Small tables with named rows and columns. After each table, cells are looked up by row and column.

Sobun:
|  | Tedupet | Vosufut | Vur | Gup | Nat | Zusubuf | Gilav | Kaso |
|---|---|---|---|---|---|---|---|---|
| Nop | 0.51 | -0.77 | -0.21 | 0.45 | -0.28 | 0.14 | 0.26 | 0.28 |
| Zut | 0.11 | 0.67 | 0.04 | 0.11 | 0.13 | 0.23 | -0.11 | 0.00 |
| Tosasel | -0.36 | 0.45 | 0.38 | -0.22 | -0.09 | -0.27 | -0.34 | -0.31 |
| Rodol | -0.04 | 0.22 | -0.16 | -0.31 | 0.68 | -0.14 | -0.08 | 0.08 |
| Rutudup | 0.80 | -0.13 | 0.02 | -0.07 | -0.05 | -0.03 | -0.19 | -0.23 |
| Nafas | 0.08 | -0.49 | 0.09 | 0.40 | 0.02 | 0.10 | -0.72 | 0.11 |
| Zizasus | 0.34 | -0.19 | 0.39 | -0.23 | -0.65 | 0.04 | -0.25 | -0.01 |
| Sul | 0.40 | -0.02 | 0.18 | 0.62 | 0.24 | -0.15 | -0.10 | -0.05 |

Vur of Rodol = -0.16
Vur of Nop = -0.21
Gup of Zut = 0.11
Nat of Zut = 0.13
Vur of Tosasel = 0.38
Zusubuf of Tosasel = -0.27

Gek
         Lumipe  Sapugar  Norezo   Numaz  Gofaris   Vudif     Lar  Paragup
Menev     -7107   -12077   -5303   -7187    -1587  -20657    1621    -5559
Sanis    -11247     6456   -3906   71486      314    3019  -16281    -5987
Rukufuf   -2019     5583   -8073    7260    -6181    3382   -6514     3219
Mosot     -2828   -22982  -11708  -15668     2710  -18878   -4931    -8053
Zitetup    1431   -16135    -351  -75766    -5084   -7326   -1300   -13233
Lun      -28160     1052    -575  -14333    -6290  -10089  -14821    -7557
Voda      -2179    -2296   -4001  -39824      981  -13709  -12565    -1545
Lebepev    -440    11716   -3897   12374    -8840  -19885    3055    -5475
Dupo      21936    12970   -1971   -2339    -9270   13450    4256     8986
Nevuz    -24975     7888   -3614  -10661     5081  -27397   -2209     -528

Gofaris of Rukufuf is -6181
Norezo of Sanis is -3906
Numaz of Voda is -39824
Vudif of Mosot is -18878
Sapugar of Zitetup is -16135
Lar of Sanis is -16281
Lumipe of Lebepev is -440
Numaz of Zitetup is -75766
Vudif of Lebepev is -19885

Luzir:
	Zuk	Durafi	Zevoni	Dadiz	Melum	Zer
Keli	133	131	90	78	148	146
Simuz	61	61	132	147	27	29
Ponek	164	161	74	49	208	205
Nokasar	94	93	100	115	30	31
Vabo	102	101	105	107	88	88
Pogug	137	135	93	74	177	175
Dekani	175	171	46	37	138	135
Burare	126	125	103	85	176	174
Gogaf	117	116	115	94	190	188
Nefegeb	44	47	193	165	212	211
Pavud	58	59	148	150	84	85

Ponek, Durafi => 161
Simuz, Zevoni => 132
Pavud, Durafi => 59
Gogaf, Zevoni => 115
Ponek, Zevoni => 74
Pavud, Zer => 85
Ponek, Dadiz => 49
Ponek, Zer => 205
Vabo, Durafi => 101
Burare, Dadiz => 85
Pogug, Zer => 175
Gogaf, Melum => 190
Vabo, Zuk => 102
Dekani, Zuk => 175
Nokasar, Dadiz => 115
Ponek, Zuk => 164
Simuz, Zer => 29
Which row has the largest Durafi? Dekani

Fekime:
columns: Kivera, Binuv, Pup, Zutobo, Kug, Zugu
Pep: [1627, 2074, 2905, 2716, 2453, 2649]
Sanik: [2167, 3529, 4327, 3256, 2678, 3742]
Sug: [1684, 3155, 2376, 2341, 3406, 2673]
Mediz: [3002, 3615, 2087, 3738, 3959, 1932]
Goza: [3577, 3337, 3785, 1019, 4593, 4518]
Fuf: [4111, 3658, 1077, 2229, 3009, 3619]
Kova: [2571, 4005, 3180, 2374, 3039, 1847]
Dor: [4506, 2903, 3034, 3475, 2678, 2318]
Vofiv: [3397, 3892, 3856, 2058, 2364, 2524]
Ratoger: [2968, 4001, 2615, 2606, 3444, 1319]
Gug: [2563, 2126, 1852, 2674, 3643, 2061]
Vepena: [1495, 1475, 9702, 2197, 1637, 595]
Vekemuv: [2122, 2957, 3072, 3594, 3727, 2762]
Vegun: [2281, 1794, 2743, 3553, 3092, 2219]

Kug of Sug = 3406
Zutobo of Sug = 2341
Kivera of Kova = 2571
Kug of Goza = 4593
Pup of Gug = 1852
Kivera of Gug = 2563
Zugu of Fuf = 3619
Binuv of Gug = 2126
Zutobo of Vepena = 2197
Zutobo of Fuf = 2229

Nume.tsv
	Vus	Burega	Gir	Zod	Bav	Gik	Nunukef	Vako	Vef
Lunolak	448	600	988	144	742	953	282	639	431
Foz	297	767	781	322	749	812	592	568	440
Lam	398	503	817	277	775	851	457	602	386
Fom	353	756	875	329	722	889	551	485	312
Mazis	418	641	878	318	763	965	514	540	400
Gel	444	543	881	333	748	948	589	519	439

Lunolak, Bav -> 742
Fom, Vef -> 312
Gel, Vako -> 519
Foz, Vako -> 568
Gel, Vef -> 439
Lunolak, Vef -> 431
Lunolak, Zod -> 144
Which row has the largest Burega? Foz

Lozo =
|  | Ris | Roz |
|---|---|---|
| Pek | 3.734 | 3.634 |
| Nam | 3.932 | 6.648 |
| Zatupo | 3.067 | 6.216 |
| Gar | 2.607 | 7.310 |
| Meke | 6.689 | 2.330 |
| Gikas | 6.432 | 4.188 |
| Tegoru | 4.746 | 7.452 |
| Medap | 7.444 | 8.006 |
| Gute | 4.952 | 5.966 |
| Zelebuk | 2.813 | 5.824 |
| Fipu | 7.090 | 6.107 |

Ris of Gikas is 6.432
Ris of Medap is 7.444
Ris of Gar is 2.607
Roz of Gikas is 4.188
Ris of Nam is 3.932
Ris of Fipu is 7.090
Ris of Zelebuk is 2.813
Roz of Nam is 6.648
Ris of Meke is 6.689
Roz of Meke is 2.330
Roz of Tegoru is 7.452
Ris of Pek is 3.734
Roz of Zelebuk is 5.824
Ris of Zatupo is 3.067
Roz of Fipu is 6.107
Roz of Gar is 7.310
Ris of Gute is 4.952
Ris of Tegoru is 4.746
Roz of Gute is 5.966

